One turn sends every row of this set to another row. A few are shown first. Where does it send the rows asked after them?
Gosu: 0.59	1.28	-1.71	-0.38	0.89	-1.62	-1.94	-3.21	-0.21	0.40	1.56	-2.69	0.92
ledet: 1.12	-0.21	-0.39	-1.12	1.23	0.28	0.78	0.83	-1.20	-2.80	1.82	2.18	0.34
velid: 1.21	1.60	0.61	0.87	1.32	1.67	0.96	1.26	-1.06	-1.11	0.94	2.31	0.80
lolor: -3.51	0.06	-1.84	2.43	2.03	-0.15	1.08	-0.46	-0.02	-0.16	1.30	-1.25	0.51
nog: -3.89	0.24	-2.14	0.19	1.14	-0.18	1.01	-1.13	0.46	-0.38	1.44	-2.34	-0.45
gima: 0.01	-0.67	-2.70	-1.03	0.96	-1.32	-0.22	2.94	-0.28	1.67	-1.91	-0.95	-0.01
Noki: 2.05	1.20	0.33	0.83	1.76	-0.82	-0.75	-3.31	-1.08	-0.01	0.65	-0.30	1.44
dotav: 0.38	1.25	-1.20	0.01	0.92	-1.79	-1.76	-3.51	-0.60	1.20	0.77	-2.16	0.81
Bubup: 0.35	1.22	0.56	0.64	1.23	-0.23	1.53	2.11	-2.31	-1.13	1.39	2.11	0.58
tisu: 0.43	0.39	-3.36	-1.53	0.83	-0.85	0.02	2.51	0.81	1.09	-1.87	-0.90	0.27
Vezug: -2.99	-0.82	-1.33	0.82	0.75	-0.34	-0.29	-2.30	0.22	-0.31	1.09	-2.86	-0.01
mezok: 0.72	-1.21	0.45	-0.29	1.39	-0.09	0.72	1.21	-2.15	-2.13	1.74	1.88	0.33
Gopi: -3.35	0.26	-2.66	1.55	1.48	1.13	-0.44	-1.50	0.42	-0.38	1.58	-1.08	0.23
zeda: 3.09	2.34	-0.60	-1.00	0.54	-1.59	-1.31	-0.92	-0.51	1.28	0.07	-1.73	1.14
popas: -0.58	1.92	-2.87	-1.68	-0.62	-0.78	-1.63	2.52	-0.73	1.83	-0.36	-0.35	-0.43
bebu: 0.86	0.64	-1.53	-1.94	-0.42	-1.71	-1.27	1.92	-0.93	1.56	-1.86	-1.42	-0.19
Kibe: 0.01	1.48	-2.60	-2.21	0.32	-1.36	0.12	2.93	-0.59	1.13	-1.74	-0.61	-0.41
tegub: 2.70	1.00	-0.15	0.52	2.13	-0.40	-0.63	-2.76	-0.61	-0.75	0.88	-0.86	1.97
zef: 0.74	1.62	0.72	0.74	1.38	1.21	-0.58	1.34	-1.13	-3.09	0.87	1.36	0.32
lado: -1.37	0.91	-3.43	-0.97	0.53	-2.04	-1.01	2.65	-1.39	1.31	-0.80	-0.27	-0.06
lop: 1.73	-0.26	1.64	0.51	1.26	0.63	0.88	-0.26	-1.75	-1.94	0.48	1.23	0.92
nufi: -3.11	-0.65	-0.58	1.05	0.79	-0.35	1.23	-0.16	0.45	0.17	2.16	-2.72	-0.26
gik: -0.17	2.01	-2.54	-1.02	0.33	-0.61	-2.40	2.95	-0.26	-0.10	-1.72	-1.06	-0.27
Fub: -2.77	0.48	-1.04	0.47	0.53	0.15	1.50	-0.67	1.44	-0.36	2.44	-2.56	-0.15
rimu: 0.50	0.33	0.26	-0.06	1.90	0.78	1.92	0.45	-1.57	-2.63	0.89	2.06	0.54
lelug: -3.22	1.14	-1.54	1.61	1.34	0.71	-1.10	-0.43	0.90	-1.43	1.23	-2.56	-0.10
vazab: 2.57	2.10	-0.30	-0.80	0.69	-1.99	-1.58	-1.54	-1.08	1.67	-0.40	-1.04	0.90

ledet turns into -> tisu
bebu turns into -> Vezug
Gopi turns into -> velid
Where do these go?
gima turns into -> nufi
lelug turns into -> zef
tegub turns into -> zeda
dotav turns into -> Noki
lolor turns into -> Bubup
nog turns into -> rimu

